Look-ups in named tables: a row name and a column name give one cell, copied from the table.

Nuvur =
	Rubani	Mevo	Rut	Vor
Kufu	43	184	189	66
Togafir	230	54	132	241
Fezif	47	174	185	63

What is the Rubani of Fezif in Nuvur?
47
What is the Vor of Togafir in Nuvur?
241
What is the Mevo of Togafir in Nuvur?
54
What is the Rut of Fezif in Nuvur?
185
What is the Rubani of Togafir in Nuvur?
230
What is the Vor of Fezif in Nuvur?
63
What is the Mevo of Kufu in Nuvur?
184
Row with the largest Vor: Togafir

Zeruk:
,Femev,Pemeb,Labidu
Fike,14.3,32.0,68.7
Fes,47.2,69.9,72.1
Voz,83.1,69.6,26.2
Kab,50.3,68.1,74.9
Lapote,54.0,69.5,69.2
Nol,60.9,30.2,23.9
Bukubop,46.6,27.4,26.2
Boka,81.1,71.0,28.3
Kareg,83.5,60.8,26.7
Releri,81.9,61.7,24.5
Girob,48.5,70.3,70.8
Vivos,50.0,73.6,69.6
Vap,57.4,27.6,19.6

Vap, Labidu => 19.6
Fes, Femev => 47.2
Vap, Femev => 57.4
Fike, Pemeb => 32.0
Releri, Labidu => 24.5
Fike, Femev => 14.3

Lugaruz.csv
,Pufu,Posaf
Vuronak,53.818,26.145
Ros,53.683,28.037
Libukop,46.180,19.231
Gakila,41.376,34.445
Pefid,19.324,25.802
Kar,92.585,15.574
Mezalu,20.109,28.548
Nupo,41.737,25.218
Pofola,27.161,39.832
Batutof,8.386,38.626
Nug,36.569,20.773
Tezar,29.090,23.395

What is the Posaf of Mezalu in Lugaruz?
28.548
What is the Pufu of Nug in Lugaruz?
36.569
What is the Pufu of Tezar in Lugaruz?
29.090
What is the Posaf of Pefid in Lugaruz?
25.802
What is the Posaf of Kar in Lugaruz?
15.574
What is the Pufu of Batutof in Lugaruz?
8.386
What is the Posaf of Batutof in Lugaruz?
38.626
What is the Pufu of Nupo in Lugaruz?
41.737
What is the Pufu of Mezalu in Lugaruz?
20.109
What is the Posaf of Ros in Lugaruz?
28.037
What is the Posaf of Gakila in Lugaruz?
34.445
What is the Pufu of Libukop in Lugaruz?
46.180
What is the Pufu of Vuronak in Lugaruz?
53.818
What is the Posaf of Tezar in Lugaruz?
23.395
What is the Pufu of Pefid in Lugaruz?
19.324
What is the Posaf of Nupo in Lugaruz?
25.218
What is the Pufu of Kar in Lugaruz?
92.585
What is the Posaf of Libukop in Lugaruz?
19.231
What is the Posaf of Vuronak in Lugaruz?
26.145

Kobutu:
|  | Fofafo | Zevo | Toketi | Tosikez | Sagi | Tarez | Vadop |
|---|---|---|---|---|---|---|---|
| Fano | 2163 | 4151 | 2969 | 5535 | 5428 | 5565 | 7421 |
| Rorabi | 2499 | 3499 | 5408 | 5840 | 5172 | 1195 | 6723 |
| Mil | 4347 | 5595 | 6429 | 6648 | 5498 | 2375 | 7776 |
| Sanora | 2684 | 2736 | 1520 | 3684 | 4969 | 6845 | 3253 |
| Kobeni | 2479 | 5499 | 2788 | 6128 | 5673 | 7949 | 8815 |
| Zek | 5276 | 5252 | 3258 | 4266 | 5147 | 8581 | 3852 |

What is the Toketi of Zek in Kobutu?
3258
What is the Tarez of Rorabi in Kobutu?
1195
What is the Tosikez of Fano in Kobutu?
5535
What is the Tarez of Fano in Kobutu?
5565
What is the Vadop of Kobeni in Kobutu?
8815
What is the Toketi of Kobeni in Kobutu?
2788
What is the Tosikez of Sanora in Kobutu?
3684
What is the Tarez of Mil in Kobutu?
2375
What is the Toketi of Sanora in Kobutu?
1520
What is the Tarez of Zek in Kobutu?
8581
What is the Vadop of Zek in Kobutu?
3852
What is the Fofafo of Kobeni in Kobutu?
2479

Table Zuki
	Visivo	Ses
Fonubuz	0.87	0.03
Zikem	0.88	0.07
Nit	0.84	-0.79
Mutep	0.73	-0.82
Nesu	0.78	0.12
Gureke	0.78	-0.81
Dip	0.72	0.13
Mer	1.00	-0.91
Ratukeb	0.85	0.01
Morak	0.80	0.04
Gufi	0.85	-0.02
Dof	0.89	0.06
Vof	0.81	-0.86
Pobigum	0.90	-0.82

Mutep, Ses: -0.82
Nesu, Ses: 0.12
Mer, Visivo: 1.00
Dof, Ses: 0.06
Mutep, Visivo: 0.73
Ratukeb, Visivo: 0.85
Ratukeb, Ses: 0.01
Gufi, Visivo: 0.85
Zikem, Visivo: 0.88
Pobigum, Ses: -0.82
Vof, Visivo: 0.81
Dip, Visivo: 0.72
Gufi, Ses: -0.02
Nit, Visivo: 0.84
Morak, Ses: 0.04
Dip, Ses: 0.13

Rig =
|  | Sur | Viz | Safavo | Guzur | Rolo | Kivura |
|---|---|---|---|---|---|---|
| Firizuv | 0.7 | 0.1 | 0.3 | 0.7 | 0.4 | 0.7 |
| Rinebis | 0.2 | 0.5 | 0.2 | 0.1 | 0.1 | 0.7 |
| Duto | 0.6 | 0.4 | 0.7 | 0.7 | 0.7 | 0.2 |
| Poz | 0.7 | 0.1 | 0.2 | 0.5 | 0.3 | 0.7 |
| Dubug | 0.1 | 0.5 | 0.2 | 0.1 | 0.2 | 0.6 |
| Bik | 0.1 | 0.5 | 0.2 | 0.1 | 0.2 | 0.6 |
| Movefo | 0.8 | 0.1 | 0.2 | 0.7 | 0.4 | 0.7 |
| Fis | 0.8 | 0.1 | 0.2 | 0.7 | 0.3 | 0.7 |
| Tikal | 0.1 | 0.5 | 0.2 | 0.1 | 0.2 | 0.6 |

Kivura of Firizuv is 0.7
Kivura of Bik is 0.6
Guzur of Bik is 0.1
Sur of Poz is 0.7
Safavo of Firizuv is 0.3
Guzur of Duto is 0.7
Safavo of Dubug is 0.2
Sur of Rinebis is 0.2
Sur of Bik is 0.1
Kivura of Dubug is 0.6
Guzur of Movefo is 0.7
Sur of Movefo is 0.8
Sur of Tikal is 0.1
Sur of Firizuv is 0.7
Viz of Tikal is 0.5
Rolo of Fis is 0.3

